One turn sends every row of this set to another row. A few are shown first. Where does it send the rows asked after them?
korag: [ 14.8  16.4 -15.1   5.7   7.4  -5.4 -16.0  11.9  -7.8   4.8  -2.5  -2.2]
pagu: [-22.6  -1.8   4.8  28.1  -2.8 -11.1 -13.1  10.2 -18.4  13.5 -19.8 -34.2]
Pobo: [-16.2   0.4  -2.2  17.2  -7.7   4.8   8.4  36.8   3.8   5.6  -4.1 -28.1]
Doz: [-14.4  -8.3  -4.9  24.0   0.1 -12.3  11.2   6.2 -16.8  11.2  27.9 -15.0]
Lag: [-14.1 -26.5 -10.6   6.4  -9.5 -13.9   7.9  21.1   3.5   2.2   8.8  -9.3]
tez: [-18.6  -6.4  11.7  17.5  -0.7  -2.1 -11.8  -3.6 -26.4   9.7 -11.8 -10.4]
Daro: [-10.4   5.7   4.4  -9.9 -10.7 -26.1  -9.4   4.1  -5.4  -8.4  -0.5  -8.6]
dunoz: [ 16.3   0.4 -17.4  11.7  10.5   2.6   1.9  21.6 -11.6  17.0 -12.3 -12.2]
rugi: [  8.5  -4.4 -16.5   9.2   5.4 -26.4  -6.0  20.2  -5.4  14.0 -15.4 -41.7]
puzed: [ -8.4  10.0 -22.8   5.9   1.0  -6.2 -27.5  11.1  -2.5 -10.0  11.0 -13.2]
zanif: [ -6.7   8.7   5.0   1.2   7.3   1.8  13.1  -3.2  -4.3  -2.0   7.8 -35.5]
rofim: [-10.3 -18.0  -9.5  -4.7 -20.2 -16.9  -7.8  31.2 -14.2  -0.9   0.2 -17.6]
gam: [ -7.4  -7.5  -9.0  15.7  -3.4 -35.0   7.8  -7.2 -11.6  19.3  -3.9 -13.6]
mot: [-13.3  12.1  -1.4   2.9  12.9 -13.2 -24.8  24.4  -9.9  -3.8  17.9 -11.2]
sode: [  2.6  -3.5  -5.9  26.5  12.6 -17.4   6.0   9.3 -20.6   1.4  13.1   0.7]
duluf: [-13.2  -0.1 -15.2  13.5  -7.5  -5.5 -38.7   8.1 -16.8   8.5   4.6 -23.7]
lalor: [  1.6  16.7   5.5   3.6 -19.6 -11.9  -1.3  -0.8   7.1   7.5   5.9 -24.9]
nopub: [ -7.7   6.9   4.1  34.7   2.9  -8.1  -8.8  30.5   2.4   9.4  -8.0 -34.9]
misok: [-13.0 -11.0 -12.9 -16.3  13.6  -7.2 -19.3   8.0  -5.4   6.1   2.1 -30.8]
Kibuz: [-11.5   0.7 -19.0  18.1 -14.8 -13.8   9.1  35.6 -13.4   4.4   1.0 -33.7]
Fufa: [-17.7 -12.2  -8.3  18.5  -0.2  -8.0 -16.0  -5.3 -30.6  12.8 -12.9 -17.4]
dap: [-16.8   7.3  11.9  13.3  -7.4  -8.3 -33.6  14.4 -13.9   6.6   5.9 -12.0]
Fonov: [  1.8 -12.0 -16.3  25.7  19.4   4.3  -0.6   4.5  -5.8   3.6   7.4  -5.0]
povo: [ -6.1 -10.8   7.2   7.1   9.0   5.9   7.5  -8.9  -4.8  20.7   3.5 -24.9]
foror: [-10.3 -25.9  -6.3   1.7  -7.5  -7.7  10.6  21.4  -7.8   2.6  19.1 -17.8]
gari: [ 12.2  13.6 -10.0   2.7  18.4  -8.3 -16.8  19.6 -14.8  11.5   2.0  -7.1]
vonal: [  0.8 -13.0   4.1   1.2  19.6  -8.9 -12.4   3.2  -4.7   6.1  15.1 -40.6]
ful: [  2.0  10.0  -9.2  32.7 -11.4  -7.7  -5.6  20.9 -12.6   1.7   0.4 -43.1]
lovas: [  0.6  -2.3  -0.8  13.1  -6.5 -34.7  -9.8  -3.5   8.2  -6.5  -0.6 -15.5]
Bilu: [ -8.2  -0.6 -10.6   2.3  10.9 -23.6 -12.6  15.4   1.3  29.8   4.2 -39.3]
pid: [-16.4   1.4   3.6  26.1 -11.8  -2.9  -9.4   2.9 -22.9   6.7 -14.2 -37.1]
viv: [-12.5 -20.7  -1.6  -6.9 -13.0   1.0  -9.5  31.2  -3.4   1.2  -1.2 -18.9]
pom: [ 16.9   8.4  -5.5  12.9   3.0  -9.0   7.3  23.2 -17.3  12.7  -9.5  -4.7]
vunip: [-16.6   1.6 -16.2  11.6  12.1 -36.6   4.6   6.3   2.3   8.0  -9.5 -25.7]
Giko: [-19.3 -13.9 -12.9  28.7   2.9  -5.0   5.0   3.1   6.2  12.7  13.1  -8.2]
ripu: [ 12.1   9.3  16.2   6.2  -6.1  -4.7   3.6  15.2   2.0   1.0 -10.1 -30.7]

korag -> pid
mot -> nopub
Where do these go?
duluf -> Kibuz
gam -> Daro
zanif -> vonal
dunoz -> Fufa

One turn sends every row of this set to another row. A few are shown first. Where does it send the rows asked after them?
vori: [ 18.1  10.2 -12.4  -4.5 -10.1  22.6  10.3   2.6  -6.2   4.3   3.2   1.0
   2.8  13.6 -28.0  -8.7  -7.4   0.0   1.0  -1.8  15.5  13.2  -3.6  11.6
  11.3  12.1  16.7]
nedap: [ -0.6   5.1   5.1 -12.7   6.2   6.3 -19.8  -8.4  -0.3 -14.0  10.9  -4.6
   7.5 -11.9  -4.0   4.1  20.7  -5.6  -4.7  21.3  14.0   4.4   5.7  30.8
   0.5  15.6  15.1]
Lib: [  1.2   9.4  10.2 -12.9   5.6  18.8  -8.5   1.6   6.9 -20.8  26.8  -4.8
  -0.6 -16.4 -10.4   1.1  22.8  -8.4  -6.7   9.9  26.1   1.4  -4.8  23.9
   6.4  21.3  29.2]
gaf: [  9.8   1.8  11.8   0.7  13.0   8.5   1.8   4.3 -22.4 -20.8  -3.0  27.7
  25.0 -10.2   8.3 -16.8  13.1   3.0   7.8 -18.5  26.8 -16.5  -6.5  -1.5
  -5.4  11.6  13.1]
Dav: [  8.8  -9.4   2.2  -2.7  13.0  -4.4   6.6   4.4 -13.9 -15.6   2.0  20.6
  18.7  -1.7  24.0 -21.8   9.5  19.6  -5.5  -4.3  19.7  -7.6  14.1 -10.1
   6.2   6.8  19.7]
gen: [ 12.5  -7.9 -19.9   6.4  14.4   7.4  -1.5   5.4  19.4 -21.4   5.1  27.6
   9.3  -7.8 -16.6 -28.6   7.4   2.3   9.5 -21.2  14.5   0.3  -7.4  22.9
  10.8  16.3  16.7]
Ledi: [ 15.4   7.9 -11.3   2.4 -20.3   8.9  -6.1  15.8  13.5  -0.2  -3.1   4.6
   2.4  -0.6 -15.4   4.0   6.6 -10.4 -25.0  29.8  10.3  -5.7  10.0  -6.0
  19.8  16.1  -4.1]
giru: [ 14.5  11.2 -14.5   4.2  -2.1   5.9  -8.5  11.9  11.7 -11.7  -0.9  18.6
   0.0  -5.9 -15.7  14.3   3.8 -23.7 -26.9  16.7  21.2 -13.0   2.0  10.1
  20.2  22.6  -2.7]
dom: [  3.6   4.9   8.9   1.9   1.3   2.6   5.1  13.3  11.6 -16.1  18.8  28.0
   3.4  11.4   5.1 -20.3 -13.9   9.6 -21.9   5.6  17.9   4.5  -3.3  -3.1
 -10.8 -10.8  -8.3]
fovov: [ -2.8  -1.1 -10.4  -6.0  -2.9   5.4  -9.3  15.0   0.4 -17.4  -9.4  -5.6
  14.5  -9.5 -13.6 -14.6   3.0 -18.6 -27.3   0.0  21.7  -3.5  -6.3  -2.2
 -11.0  40.5  37.4]
kife: [ 11.1  -8.5 -11.2  -8.1   8.3   6.4   9.4   0.3   1.8 -23.0   1.8  39.2
 -11.3  -1.6 -10.4  -2.8  12.2  -6.5  -0.4   7.0   8.8 -22.6  -3.9   2.0
   6.7   4.7 -14.6]
segon: [  8.9  -6.7  19.0  -5.7   3.5   0.8   5.3  28.2   5.0 -23.8  15.5   9.0
  10.6  -4.3  -9.5 -20.4  -8.5   2.4 -17.4  -0.8  30.6   7.0 -20.5 -12.3
 -23.0   1.1  -3.9]
Lam: [ 10.8 -24.2 -20.6   0.4   6.4 -13.6  -8.1   9.9  14.6 -14.5  -8.9   5.0
  18.9  -9.0 -12.1 -35.3  10.4   8.9   4.0  -3.5   7.0   8.7   2.3  10.3
  -1.5  19.4  14.5]
buga: [ 25.2 -11.5  -8.9 -10.2   4.2  16.6 -14.3  23.7   8.5 -18.1  -1.6   3.1
   7.5 -15.6 -20.8  13.0   8.6  -8.3 -20.9  21.6  13.2  -5.1  -3.8  -8.1
  19.9  23.6  -3.1]
Tomu: [  0.6   4.3 -12.6 -15.0  -3.4  34.8 -10.9 -11.8   2.9  -7.1 -19.4  18.7
  12.0  -0.8  -9.7   0.5  -6.8   1.4  -2.7  -3.7  17.7  -6.0  -6.5  12.2
  17.2   9.4  12.2]
dus: [ 17.5   2.3  16.8   5.7  -3.6  11.3  12.4  15.0 -20.8  -6.9   4.0  11.3
  23.8  -1.6   4.2 -28.5  14.8  13.8   9.8  -8.7  16.8  -1.8   3.9 -14.5
  -4.4   4.9  14.0]
Radas: [ -0.3  -0.8  10.1 -20.4  -4.3  22.0 -15.6  -0.2   8.0 -14.2  17.4 -13.3
   5.1 -14.4  -4.2  -4.2  25.1   7.8  -5.0  25.2  11.5   4.5   3.5   9.7
   7.2  14.3  24.3]
miti: [  6.9 -10.9  11.3   8.6   4.3  -4.6  17.9  31.2  11.1 -25.6  -3.0  11.1
   0.2 -23.9  -8.9 -11.2  17.0 -29.5 -18.2  -4.5  33.0 -11.0   0.4  -4.2
  -5.7  19.7   1.4]
tadeg: [  8.4  -9.3  -3.8   3.9  10.8  23.8  -9.1  24.1  11.2 -15.7  -4.1  -2.9
  18.4  -9.8   2.0 -14.0  -0.7  -3.1 -31.2   1.2   5.1  15.4  18.1  -0.6
   9.0  24.5  32.6]
beviz: [ -3.7  18.2  16.4  -2.1 -13.1  18.7  -8.0  -0.1  10.9  -5.1  15.3 -10.4
   5.7 -11.4  -4.6  -5.2  22.6  -7.8  -6.3  17.4  20.0   7.5   9.4  23.6
   4.8  11.4  21.3]
reted: [ 18.9   5.3   0.2  -0.8 -13.3  23.6  -2.2  29.1  16.1 -13.2   3.0   0.8
   3.4 -16.9 -26.2   6.6  10.0 -19.2 -22.6  12.7  27.4  -9.0  -8.9 -10.5
  19.7  25.5   5.5]
Vuse: [  2.0  -6.9 -14.6  -1.2 -21.1  11.0  -1.5   4.5  23.0  -6.3  -6.9  10.3
  13.3  -4.7 -17.2 -43.1  13.8  14.3  12.6  -4.4   8.5  -3.6  -7.2  -2.9
   4.0  12.3  17.3]
lep: [ 10.4 -29.3   8.2  -1.5   2.3  -2.1   6.5  28.7  10.4 -20.2 -13.1   3.4
   8.1 -21.3   1.2 -14.5  18.5  -5.5 -16.4  14.8  10.2  -3.0  13.8 -17.7
  -2.2   9.3  -7.9]
Dutel: [ 10.1   4.4   1.8   3.6 -20.3  18.3  25.6  12.7  11.9  -7.6   8.4  25.1
 -13.6   2.9 -13.6 -17.7  14.8  -4.0  -0.8   8.4  10.9 -14.7   2.4 -12.3
   9.6  -1.5  -7.7]
bul: [ -2.5  -2.2  -5.3  14.8  -8.2   6.9   1.6  14.5  32.9 -14.0  -8.3  12.7
  16.7 -18.2  -7.7 -38.4  11.1  -5.6  -1.2 -21.1  27.5  -1.1  -0.8  11.6
   7.0  17.9  24.6]
Talom: [  2.8   7.8   7.0   3.7  -3.4  -7.1  19.7   7.4 -13.6 -12.1   8.1  17.2
  12.3  -0.8  11.8 -26.7  11.4   3.4  -5.1 -13.2  37.5 -14.7   1.7  -9.9
  -1.8  14.8  29.1]
monus: [ -5.7   7.2   5.1  -6.4  -4.3  -4.5   0.2   5.4   7.6 -19.4  10.3  30.0
   3.6   8.3   1.7 -19.0 -12.0   2.6 -20.7   5.8  25.7  -9.2 -15.8  -4.2
 -19.8  -3.6  -7.2]
gege: [  2.0 -10.8  21.0  -8.6   8.4  11.6  -5.3  23.0  12.5 -28.3   5.0  18.3
  16.4 -11.6   3.7 -16.1  -9.0   7.0 -20.4  -1.3  28.3   1.4 -16.4 -12.5
 -15.6  -4.1  -7.0]

miti -> Dutel
dus -> Dav
Where do these go?
dom -> gege
nedap -> Lib
giru -> reted
tadeg -> Tomu
Lam -> gen

